Here are some numbered points:
[-0.49  1.14  1.61 -0.75  1.55 -0.58  1.07 -0.60 -0.66  0.74 -0.37 -0.53
  1.61 -0.60 -0.67 -0.69 -0.81 -0.46 -0.28 -0.20 -0.58 -0.40 -0.58 -0.66
 -0.01 -0.80  0.27 -0.77  0.20 -0.77  0.66] 0
[-0.73  1.70 -0.44 -0.75  0.46  1.48  0.72 -0.70 -0.75 -0.76  0.45 -0.63
 -0.39 -0.81 -0.77 -0.69  0.91 -0.71 -0.76 -0.77 -0.79 -0.76 -0.56 -0.79
 -0.67  0.76 -0.75  0.20 -0.01  0.64  2.05] 1
[ 0.88  0.01 -0.74 -0.75 -0.94 -0.72  1.90  0.00 -0.75  0.44 -0.80  0.79
  0.08  0.49 -0.77 -0.69 -0.81 -0.71  0.22 -0.77 -0.79 -0.76 -0.73 -0.79
  1.84  2.30 -0.55  1.33 -0.33 -0.77 -0.84] 2
[-0.73 -0.90 -0.74  0.33  2.92 -0.72  0.14 -0.70 -0.16 -0.09 -0.28  1.81
 -0.69  1.88 -0.77 -0.69  0.50  0.32 -0.76 -0.77  1.34 -0.71 -0.39  1.01
 -0.67 -0.32 -0.75 -0.77 -0.76 -0.03 -0.68] 3
[-0.73  0.54 -0.63 -0.75  0.49 -0.72 -0.76 -0.70 -0.75  1.83  0.67  0.88
  1.60  2.57 -0.77 -0.69 -0.81 -0.71  0.33 -0.77 -0.79 -0.76 -0.73 -0.79
  0.57  1.57 -0.75  2.50 -0.45 -0.77 -0.14] 4
[ 0.93 -0.90 -0.18  0.04  0.13 -0.54 -0.82 -0.22  1.05  0.34 -0.58  0.22
 -0.50 -0.68  0.64  1.05  0.96  0.37 -0.06 -0.37  1.29  0.66  0.50  0.04
 -0.67 -0.57 -0.64  0.26  0.82  0.22  1.45] 5
[-0.73  0.39 -0.33 -0.08  0.09  1.19 -0.49  0.74  0.49  4.06 -0.80 -0.63
 -0.69  0.69  0.78  1.07  1.21  1.19  0.40  0.28  0.54  1.16  0.98  1.72
 -0.67 -0.80 -0.75 -0.63 -0.64  1.38  0.48] 6
[-0.41 -0.90 -0.74 -0.75 -0.94 -0.72 -0.25  0.46 -0.75  1.62 -0.80 -0.63
 -0.69 -0.81 -0.77 -0.69  0.41 -0.71  0.71 -0.77  1.00 -0.76 -0.37  0.74
 -0.67 -0.80  0.05 -0.77  0.26  0.91 -0.84] 7
[-0.73 -0.90 -0.14  0.69 -0.58 -0.72 -0.82  0.20  0.54 -0.76  0.42 -0.63
 -0.48  0.25  1.08 -0.69 -0.81  1.56 -0.76 -0.30  1.90  0.11  1.09  1.73
 -0.67  0.49 -0.75 -0.77 -0.82 -0.15  0.47] 8
[ 1.66 -0.90 -0.74  2.53  0.63  0.24 -0.82  0.24  1.28 -0.39  2.63 -0.35
  0.36 -0.70  4.14  3.28 -0.81  0.01 -0.76 -0.33  1.95  1.80  2.15 -0.51
 -0.03 -0.80 -0.64  2.14  1.13  1.50 -0.84] 9
[-0.63  0.24  0.44 -0.40 -0.08  0.08 -0.82  1.82 -0.17 -0.36 -0.44  0.36
  0.14 -0.57 -0.77 -0.69 -0.81 -0.71  0.89 -0.61 -0.79 -0.76 -0.34 -0.58
  0.23 -0.57 -0.70 -0.64 -0.28  1.05 -0.20] 10
[-0.73 -0.90 -0.74  1.45  0.88 -0.72 -0.82 -0.70  0.61 -0.27 -0.80  3.81
 -0.65 -0.81 -0.12 -0.69  0.46  1.04 -0.76  0.27  1.23  0.02  0.47  0.27
  0.54 -0.13 -0.75 -0.77 -0.35 -0.77 -0.08] 11
[-0.73  1.24 -0.50 -0.75  0.61  0.86 -0.82 -0.70 -0.63 -0.76  0.00 -0.63
  1.44 -0.35 -0.55 -0.69  0.85 -0.71 -0.76 -0.77 -0.24 -0.76 -0.67 -0.78
 -0.67 -0.80  0.05  0.71 -0.33 -0.77  1.15] 12
[-0.23 -0.42  0.83 -0.75 -0.94 -0.72  1.09  0.75 -0.75 -0.76  0.95 -0.63
 -0.53 -0.81 -0.77 -0.69 -0.81 -0.71  0.24 -0.77 -0.79 -0.76 -0.73 -0.79
 -0.36  2.38 -0.75  3.03  0.06 -0.77 -0.81] 13
[-0.68 -0.56  2.27  1.04 -0.82 -0.72 -0.29  1.05 -0.75 -0.09  1.46 -0.63
 -0.69  0.48 -0.77 -0.69  1.93 -0.71  0.58 -0.77 -0.60 -0.76 -0.47 -0.25
 -0.08 -0.80  0.43 -0.77  1.31  2.33 -0.84] 14
[-0.73 -0.31  1.03  0.04  0.43 -0.26 -0.22 -0.70 -0.30 -0.69 -0.17 -0.63
  0.27  0.33 -0.61 -0.69  1.55 -0.09 -0.22 -0.45 -0.24 -0.76  0.21  0.01
 -0.01  0.37 -0.75 -0.77  0.50  1.49 -0.34] 15
[ 1.30 -0.26 -0.33 -0.33  0.31  0.34  2.09 -0.70  0.15 -0.76 -0.16 -0.28
 -0.05 -0.27  0.04  1.61 -0.03 -0.71 -0.59 -0.69  0.19 -0.76 -0.55 -0.79
 -0.41 -0.31 -0.75 -0.66  1.52  0.41 -0.71] 16
[-0.59 -0.22  1.19 -0.75  0.08 -0.30 -0.82 -0.70 -0.09 -0.07 -0.48 -0.25
 -0.66 -0.17 -0.34 -0.69 -0.81  0.09 -0.55 -0.49 -0.01  0.62 -0.26 -0.21
 -0.16 -0.39 -0.75 -0.33 -0.82 -0.49 -0.17] 17
[-0.73 -0.90 -0.74 -0.75 -0.94  1.47 -0.82  0.03  0.61  0.57 -0.80 -0.63
 -0.69 -0.40  0.81 -0.12 -0.33  2.22 -0.76  2.59  0.38  2.31  0.23  0.09
 -0.12 -0.80  3.16 -0.77 -0.82 -0.59  1.29] 18
[-0.64  3.10 -0.74  0.81  1.89  0.21  0.21  4.07  0.51 -0.76 -0.80 -0.58
  0.19  3.86  2.81  4.92  0.79  0.09  3.07 -0.38  0.22  2.52  2.49 -0.53
 -0.65 -0.80 -0.20 -0.33 -0.25  4.37 -0.73] 19
[-0.73 -0.12  0.74  0.30  0.68 -0.39 -0.02 -0.70 -0.75 -0.76  0.04 -0.63
  0.07  0.69 -0.77 -0.69  2.29 -0.71 -0.76 -0.77 -0.77 -0.76 -0.03 -0.79
  0.00  0.75 -0.75 -0.77  0.64  1.97 -0.84] 20
[-0.52 -0.78 -0.74 -0.72 -0.83 -0.72  0.63  1.47 -0.57  1.25 -0.65 -0.29
 -0.52  0.17 -0.77 -0.69  0.17 -0.18 -0.01 -0.77  0.76 -0.73 -0.57  0.47
  0.72 -0.80 -0.75 -0.77  1.36 -0.58 -0.84] 21
[ 0.51  1.41  1.12 -0.75  0.35 -0.72 -0.34 -0.70 -0.27 -0.76 -0.80 -0.63
  1.00 -0.81 -0.77 -0.47 -0.81 -0.71 -0.76 -0.77 -0.79 -0.76 -0.73 -0.66
 -0.67  0.64  0.74  0.22  0.96 -0.77 -0.84] 22
New points follow, each followed by the numbers of its three nearest points above, smallest number first.
[ 0.25  2.40  0.54 -0.49 -0.26  0.01  1.19 -0.70 -0.45  1.02 -0.80 -0.63
  1.10 -0.81 -0.63  0.66 -0.81 -0.71  3.12 -0.39  2.18 -0.76 -0.34 -0.79
  0.68  1.58 -0.56 -0.67 -0.62 -0.77  1.21] 0 2 22
[ 1.26 -0.90 -0.74 -0.75 -0.94 -0.72 -0.82 -0.70  0.77 -0.76  1.37  0.86
 -0.69 -0.75  0.44 -0.69 -0.81 -0.71 -0.76  1.87 -0.79  1.20 -0.73 -0.20
  0.75  0.30 -0.75  0.58 -0.82 -0.77  0.53] 5 10 17
[-0.37 -0.13  1.38 -0.75 -0.94 -0.65  0.44 -0.70 -0.75  0.22  0.99  0.10
 -0.67  0.46 -0.70 -0.38 -0.81 -0.71  0.43 -0.31 -0.79 -0.76 -0.73 -0.53
 -0.25  2.26 -0.17  1.78 -0.82 -0.32 -0.84] 2 13 17
[-0.73 -0.90 -0.15  0.40 -0.58 -0.14 -0.82 -0.02  0.52  0.79  0.12 -0.63
 -0.53 -0.01  0.79 -0.69 -0.33  1.62 -0.76 -0.08  1.59  0.23  0.91  1.93
 -0.67  0.17 -0.75 -0.77 -0.82 -0.14  0.58] 5 8 17
[ 0.27 -0.01  1.04 -0.75 -0.94 -0.72  3.04 -0.70 -0.75 -0.76  0.81 -0.63
  1.50 -0.81 -0.77 -0.69 -0.55 -0.71 -0.25  0.21 -0.79 -0.76 -0.73 -0.79
 -0.67 -0.80 -0.75  0.29  1.25 -0.77  1.76] 0 16 22
[ 0.21  0.85  1.20 -0.75  0.04 -0.72 -0.31 -0.70 -0.38 -0.61 -0.23 -0.40
  0.60 -0.68 -0.77 -0.52 -0.81 -0.71 -0.53 -0.77 -0.79 -0.76 -0.73 -0.61
 -0.60  1.13  0.38  0.72  0.52 -0.62 -0.84] 0 17 22
[-0.73  3.96  0.60  2.09  2.14  2.14 -0.44  3.21  0.42 -0.76 -0.80 -0.23
 -0.69  3.28  1.52  2.89  0.26 -0.71  3.74 -0.77 -0.66  1.26  3.24 -0.59
 -0.67 -0.80  0.22  0.33 -0.82  1.82 -0.84] 6 10 19
[ 0.78 -0.90  0.20  1.57  1.68  1.58 -0.07  0.95  0.24 -0.76  1.17  2.47
  2.52 -0.81 -0.06  1.28 -0.81 -0.71  1.01 -0.77 -0.12  0.76 -0.54 -0.79
 -0.67 -0.80  0.82 -0.41  2.97 -0.43 -0.84] 5 10 16
[ 0.03 -0.90 -0.18  0.30  0.63 -0.41 -0.82 -0.40  0.60  0.20  0.30  0.22
 -0.36 -0.78  0.76  0.59  0.49  0.35 -0.34 -0.56  1.07  0.62  0.81  0.04
 -0.67 -0.57 -0.64  0.17  1.08  0.15  1.36] 5 8 17
[-0.31 -0.90  0.82 -0.75 -0.94 -0.72 -0.52  2.31 -0.15 -0.76 -0.80 -0.63
  1.58 -0.29 -0.77 -0.69 -0.81 -0.71  0.02 -0.77 -0.79 -0.76 -0.73 -0.73
  3.76 -0.35  1.08 -0.77 -0.39  0.56 -0.67] 10 17 21
[ 1.88 -0.06 -0.74 -0.75  0.37  0.68  3.03 -0.70  0.20 -0.76 -0.17 -0.63
  0.16 -0.81  0.30  2.34 -0.67 -0.71 -0.53 -0.77  0.18 -0.76 -0.73 -0.79
 -0.67 -0.80 -0.75 -0.76  2.27  0.33 -0.66] 5 16 22
[-0.69 -0.29 -0.29  0.34 -0.67 -0.53 -0.82 -0.02  0.71 -0.76  0.27  0.48
 -0.53 -0.01  1.20 -0.60 -0.57  2.01 -0.76  0.43  1.37  0.52  1.12  1.62
 -0.56  0.17 -0.75 -0.77 -0.82 -0.30  0.56] 5 8 17
[ 0.79 -0.90  1.69 -0.65 -0.94 -0.72 -0.82 -0.70 -0.75  0.33  0.48  0.34
  0.62 -0.81 -0.77 -0.69  0.52 -0.71  0.95 -0.77 -0.79 -0.76 -0.73 -0.79
 -0.67 -0.80  3.55  0.96 -0.82 -0.77 -0.84] 0 17 22
[-0.73 -0.90 -0.74 -0.75  0.38  1.12 -0.82 -0.70  0.94 -0.70 -0.80 -0.63
 -0.11 -0.81  1.43  0.17 -0.22  3.50 -0.76  1.36  3.17  1.89  0.81  1.24
 -0.41 -0.80  3.26 -0.77 -0.82 -0.77  2.21] 5 8 18
[-0.73 -0.78 -0.74 -0.09 -0.94 -0.70 -0.82  0.09  0.68  0.44 -0.80  0.25
 -0.69 -0.81 -0.03 -0.38  1.23  1.27 -0.76  0.54 -0.79  0.45  0.10  0.06
  0.90 -0.80  0.55 -0.77 -0.82 -0.61 -0.84] 7 17 21
[-0.73  3.10 -0.45  0.81  1.38 -0.29  0.21  4.10  0.71 -0.76 -0.80 -0.23
  0.01  3.86  2.76  4.79  1.02 -0.14  2.84 -0.19  0.08  2.22  2.66 -0.09
  0.22 -0.80  0.12 -0.33 -0.25  4.37 -0.36] 6 9 19
[ 0.04  0.98  2.14 -0.75  0.68  0.14 -0.21 -0.67 -0.25  0.64 -0.67 -0.63
  1.43 -0.14 -0.77 -0.69 -0.81 -0.71 -0.60 -0.62 -0.13 -0.76 -0.73 -0.79
  1.04 -0.80  0.04  0.15 -0.49 -0.31  1.02] 0 17 22
[ 5.97 -0.90 -0.74  3.53 -0.94  0.11 -0.82  1.84  3.28 -0.76  2.21 -0.37
  0.58 -0.48  5.80  5.97 -0.81 -0.29 -0.76 -0.77  1.04  3.83  2.80 -0.79
 -0.67 -0.80  0.25  3.57 -0.53  1.26 -0.84] 5 9 19
[-0.44  0.63 -0.63  0.38 -0.69 -0.72  0.27 -0.48 -0.75 -0.52  2.06 -0.19
 -0.69  0.44 -0.77 -0.69  0.39 -0.71 -0.57 -0.52 -0.79 -0.52 -0.73 -0.79
 -0.67  1.27 -0.72  1.05 -0.38 -0.04 -0.84] 13 15 20
[-0.66 -0.42 -0.74  0.06  2.46 -0.70  0.23 -0.63 -0.31 -0.03 -0.21  1.22
 -0.69  1.22 -0.77 -0.69  0.38  0.07 -0.20 -0.14  0.83 -0.57 -0.47  0.58
 -0.67 -0.44 -0.68 -0.77 -0.15  0.06 -0.16] 3 15 17
[-0.41 -0.90 -0.74 -0.53 -0.94 -0.72 -0.12 -0.70 -0.75 -0.62  2.75  0.14
 -0.69  0.31 -0.77 -0.69 -0.59 -0.71  0.05 -0.77 -0.79 -0.76 -0.73 -0.79
 -0.67  0.96 -0.75  2.70  0.30  0.03  0.23] 2 4 13
[-0.67  0.78 -0.26 -0.43  0.40  0.48 -0.66 -0.67 -0.66 -0.74  0.24 -0.63
  0.92 -0.38 -0.61 -0.69  0.45 -0.71 -0.76 -0.77 -0.37 -0.76 -0.68 -0.78
 -0.67  0.12  1.06  0.79 -0.45 -0.77  1.00] 1 12 22
[ 0.89  0.51 -0.28  0.06 -0.30  0.66  1.17  0.14 -0.42 -0.56 -0.80  0.60
 -0.31  0.15  0.10  0.95  0.39 -0.19 -0.54  1.82  0.37 -0.36 -0.24 -0.61
 -0.32  2.12  0.99 -0.10  1.29 -0.77 -0.56] 2 16 22
[-0.46 -0.90 -0.74 -0.72 -0.79 -0.72  0.31  1.33 -0.52  1.69 -0.80 -0.51
 -0.69 -0.50 -0.77 -0.69 -0.52 -0.01 -0.76 -0.77  1.26 -0.72 -0.52  0.87
  0.72 -0.80 -0.75 -0.77  1.14 -0.52 -0.84] 7 17 21
[-0.14  0.56 -0.74 -0.75 -0.94  3.28 -0.19 -0.70 -0.14  2.41 -0.80  2.47
  2.51  1.48 -0.77 -0.67 -0.81 -0.29  3.29  0.90 -0.79 -0.76  0.87 -0.32
  0.48 -0.80  1.62 -0.77  1.90  0.12 -0.67] 4 10 21
